(in the rows, 128 means zero)
Rows swapped in pairs by one turn or mirror: which row each one swaps with:
vik: [149 134 108 122 148 133 132 114 137 141  99  84 133 151 113  97 120 103
 147 148 128 126 119 130 128 163 139 134]
femo: [142 134 120 127 150 122 131 124 137 141 108 110 136 113 115  99 121 159
 148 149 123 132 102 133 122 150 127 151]
roze: [151 149 113 129 146 130 129 117 120 151 115  94 128 118 135  93 127 153
 140 143 126 130 119 130 116 162 129 170]
noten: [149 130 111 116  98 116 120  90 115 131 104 113 127 146 124  93 138 129
 135 156 119 139 122 150 122 173 154 126]
naris: [129 138 136 132 125 118 111 100 124 135 108 115 137 140 153 102 140 127
 119 142 127 134 128 102 117 147 146 142]
mig: [146 132 103 119 118 131 133  89 128 147  83 105 130 131 116  97 128  96
 144 142 129 130 122 153 129 159 130 124]
kura: [144 127 113 145 139 137 133  96 127 140  90  99 135 122 140  99 124 176
 147 142 122 136 118 124 115 158 154 137]
teb: [148 151 115 129 116 126 116  73 127 160  87 111 137 140 121  98 134 122
 139 138 136 136 112 115 127 161 177 144]
sifi: [144 129 136 121 141 119 139 120 127 134  97  96 130 109 150 100 125 133
 139 142 121 134 109 122 107 159 152 129]
Sig: [141 135 103 131 118 107 135  98 143 134 103  92 136 120 123 104 109 133
 146 140 139 137 129 152 148 178 124 159]
bil: [153 149 110 129 109 126 123 119 123 134  95 119 135  96 107  97 127 159
 140 139 126 140 120 127 141 160 122 148]
mivor: [137 133 102 114 122 113 117  69 125 136  87  96 127 108 107  94 133 107
 144 139 121 137 120 126 122 154 143 119]
kuvo: [145 131 118 138 139 137 120 108 136 129 103 103 139 146 160  93 127 126
 150 145 127 130 123 119 153 157 152 114]
bukez: [151 138 121 107  94 144 113  75 129 140  97  90 114 128 138  91 127 147
 149 145 125 117 113 128 137 147 164 136]
daled: [147 128 117 134 115 127  99 108 126 149  96  75 137 133 105  97 127 146
 145 143 116 129 148 122 135 157 123 141]
Non: [133 112 122 113 130 103 119  82 138 132  91 103 119 130 127  99 126 142
 141 138 148 133 111 128 139 141 118 137]
remu: [149 141 123 131 128 126 138  81 135 155 124  97 132 114  95  98 119 142
 144 145 133 131 111 121 139 158 141 113]
lifad: [135 152 118 137 121 128 124 106 125 133 119 107 141 114 161 104 126 165
 152 140 128 131 132 139 136 157 153 138]
vizu: [138 118 138 124 104 115 121  77 128 138 100  87 134 126 112  94 124 102
 146 144 119 135 107 128 127 153 136 162]
vogi: [133 126 119 125 106 139 127  83 135 168  97 105 134 110 135  97 126 139
 135 139 133 123 108 108 155 155 170 143]
maseb: [132 149 132 137 151 141 126 101 127 144  92  84 134 115 137  95 134 150
 145 146 120 132 116 130 133 156 126 107]
fum: [142 164 133 123 111 125 128  89 129 130  96  90 145  92  96  94 129 121
 140 145 127 131 107 118 142 160 136 144]
Fipur: [129 128 102 144 130 113 130  97 150 130  98 105 138 118 131  77 123 130
 142 143 133 133 101 127 156 155 116 152]
Saso: [149 143 104 130 107 115 126 107 128 138 103  88 129 137 105  91 130 118
 129 160 137 139 122 132 124 190 147 136]
numo: [144 170 117 142 115 129 118  90 129 138 107  96 135 110 108  97 125 140
 145 141 122 138 136 108 131 161 124 170]
sopir: [129 128 116 128 109 118 110 105 128 121  94 101 128 141 105  98 120 140
 146 135 135 131 130 143 153 153 114 146]
fega: [149 135 127 135 155 115 132  97 133 125 115 109 132 134 115 105 129 153
 139 156 117 131 125 120 139 170 129 157]
vemi: [129 150 114 109 113 135 136 101 127 126  92  96 127 132 109  86 135 132
 159 136 121 121 104 160 131 154 154 146]
nam: [144 148 128 106 105 136 127 110 127 133 103 102 116 122 133  82 129 140
 137 134 109 141 111 104 134 146 140 107]
vele: [141 133 131 129 136 129 126 104 133 149 117  96 137 131 133  98 119 158
 141 138 126 126 100 111 101 163 147 161]
Dagif: [146 153 112 118 111 126 117 136 132 135  93 108 133  94 135 103 130 108
 144 140 127 129 124 118 128 159 139 130]
Natug: [151 138 112 110 113 137 120  85 139 140 107  88 148 141 142  83 133 142
 167 120 129 131 112 134 142 157 163 155]
Sapiz: [142 134 133 125 115 137 106 108 133 156  97 128 140 137 136 112 132 137
 135 123 123 139 130 101 126 158 150 128]
Tob: [152 157 120 131 113 133 114 115 148 129 108  99 126 132 109  97 134 125
 141 131 112 106 107  98 143 161 144 144]
dizu: [128 137 101 137 129 125 121  87 137 153 104  91 157 139 136  89 120 120
 153 162 131 117 106 110 141 163 125 154]
zab: [139 142 125 125 107 150 129 106 115 132  92  96 134 142 136 107 139 129
 143 140 108 128 124 122 115 142 171 141]
Sis: [148 139 123 121  91 124 124  97 135 130  99 101 130 136 112  99 130 170
 144 147 134 131 104 123 106 159 148 140]
zamab: [148 121 106 133 129 104 136  85 136 129  91  95 115 119 121 102 128 146
 150 161 140 128 119 154 137 162 140 138]
Zogi: [144 138 111 129  94 121 110  88 123 137 105 115 127 108 140  92 130 148
 142 140 133 137 133 108 150 160 168 124]
tun: [147 141 140 128 114 160 129 103 114 144 111  92 135 120 138  95 128 126
 165 151 115 122 118 107 126 143 150 134]
vog: [136 132 118 129 107 116 102  83 129 152  99  83 128 115 143 104 116 141
 132 121 121 120 102 115 149 141 142 126]
sopin: [145 136 115 132 124 128 125  77 129 113 116 109 140 140 127 101 132 130
 144 162 131 134 131 129 127 184 157 160]
niv: [139 157 132 127  96 138 117  85 141 122  77 117 134 106 142 103 123 132
 147 149 131 134 134 112 126 165 132 142]
ked: [152 135 132 123 130 132 106  95 120 146 122 112 147 119 136  73 133 126
 148 119 152 142 114 132 137 151 142 137]
gosef: [143 127 119 131 116 130 120  76 127 132 103 113 139 147 114 100 122 138
 147 137 124 126 111 117 124 162 167 174]
vafav: [153 142 133 118 127 135  96  68 124 142 101 114 121 132 132 115 131 137
 145 129 122 120 128 122 129 163 162 131]
Vudas: [149 142 118 123 125 136 133  70 136 141  90  88 136 134 143 101 128 114
 146 145 128 131 115 101 127 164 128 110]
vubet: [146 144 124 129 110 132 128  93 148 121 100 110 133 127 114  95 126  85
 140 147 128 138 116 122 131 156 134 153]
kina: [125 145 124 114 128 108 129 100 133 138 109  88 115 130 115  98 138 133
 138 135 116 132  98 117 112 127 140 137]
Tuni: [143 148 108 124 106 121 101 123 125 126 110 103 136 118 154  96 136 126
 142 142 139 123 115 111 123 157 166 131]
monol: [151 146 110 114  96 116 125  75 134 110 103 100 138 128 111  90 123 133
 153 147 124 136 115 149 145 163 147 148]
lebal: [140 165 117 121  99 148 130 104 128 140  93  95 127  89 141  96 132 143
 145 134 124 130 134 124 131 158 153 146]
Reku: [132 155 114 121 123 136 122 134 134 135  97  87 131 121 147  98 122 125
 144 143 127 134 117 120 141 159 155 171]
Dubuf: [147 126 108 122 129 112 115  86 141 137 105  97 169 138 151  91 132 138
 154 156 129 133 122 125 145 167 132 156]
tibe: [133 160 130 110 122 125 122 112 136 152  97 100 132 130  98 100 130 116
 141 133 123 129 115 120 167 159 134 142]
sugig: [142 144 140 120 104 126 117 119 131 124 101 122 134 121 139 106 136 140
 135 137 109 135 124 120 117 136 137 120]
Tudi: [137 128 114  96 105 126 137 108 129 144 100  97 148 138 129 103 136 153
 154 160 120 140 108 135 116 149 132 135]
Lub: [136 159 120 142 122 154 121 111 144 148  99  98 144 123 129  89 122 118
 150 141 114 123 112 105 147 164 149 162]
Pari: [152 147 103 129 115 117 121 108 128 133 102  85 121 106  98  86 117 128
 143 129 119 136 110 140 149 176 154 133]
diz: [137 135 113 124 151 126 119 101 134 155  87  96 135 128 166  96 128 133
 144 139 128 130 116 126 154 156 149 158]
fet: [152 144 122 143 124 127 113  87 131 128 110  97 131 115  97 104 104 138
 140 146 107 119  93 122 147 162 148 141]
kotu: [144 123 137 130 102 124 119  88 138 135 115 109 135  89 131  98 128 141
 143 135 125 132 128 124 131 156 119 160]
sedo: [138 123  98 114 161 139 112 104 127 148  98 106 134 120 120 100 126 134
 151 135 131 129 111 124 113 155 149 127]
Zesa: [136 145 135 134 134 151 110 100 134 145  97 109 141 108 142  94 132 143
 153 127 142 143 134 144 128 162 152 123]
guso: [149 137 113 125 116 143 128  95 110 151  99  84 149 126 129  90 116 143
 169 150 116 136 112 157 147 147 143 137]
buro: [130 124 107 131 123 106 132  91 124 132 100 100 126 139 137  90 125 114
 140 177 122 124 122 125 140 158 124 132]
kete: [140 149 129 139 122 119 133 115 129 128  91  98 133 100 161  96 134 151
 139 147 131 131 110 128 150 158 135 128]
suso: [147 141 114 119 118 127 100  54 130 141 109 115 137 131 116  95 124 124
 146 140 125 128 124 140 150 154 130 127]
sezi: [141 148 110 123 121 134 114  90 130 137 103 104 136  99 146  98 131 115
 144 149 125 128 106 134 108 164 105 141]
Vor: [151 126  98 124 107 135 104  84 138 143  90 109 142 115 142  83 139 146
 152 139 123 134 116 158 145 167 151 133]
vazik: [142 150 135 105 119 139 121 117 130 158  96  95 134 108 116 108 127 149
 137 112 118 132 123 121 139 147 141 134]
poz: [124 130 120 125 123 122 107 100 135 140 100 112 138 142 132  86 128 138
 118 147 115 146 111 106 144 167 113 132]
Rezi: [131 127 120 143 143 103 129 108 127 137  98 102 116 126 109 107 128 126
 121 135 132 142 129 127 123 159 140 154]
Liku: [135 118 107 133 128 128 116  79 132 151  86 107 149 131 162  94 129 143
 138 152 126 126 114 130 143 170 123 141]
vifut: [133 161  99 136 109 137 114  93 140 143  88  91 146 105 134  83 135 114
 153 143 143 116  98 129 134 164 132 135]
nasu: [139 140 104 132 135 128 107 104 130 147 104 112 131 145  97  97 128 104
 145 129 116 125 111 138 139 160 134 136]

sopir is swapped with Zesa
sifi is swapped with buro
Saso is swapped with Tuni
sezi is swapped with Tudi
maseb is swapped with Non
kina is swapped with Vudas
zab is swapped with vubet
teb is swapped with Tob
femo is swapped with Liku
tun is swapped with vizu
vazik is swapped with suso

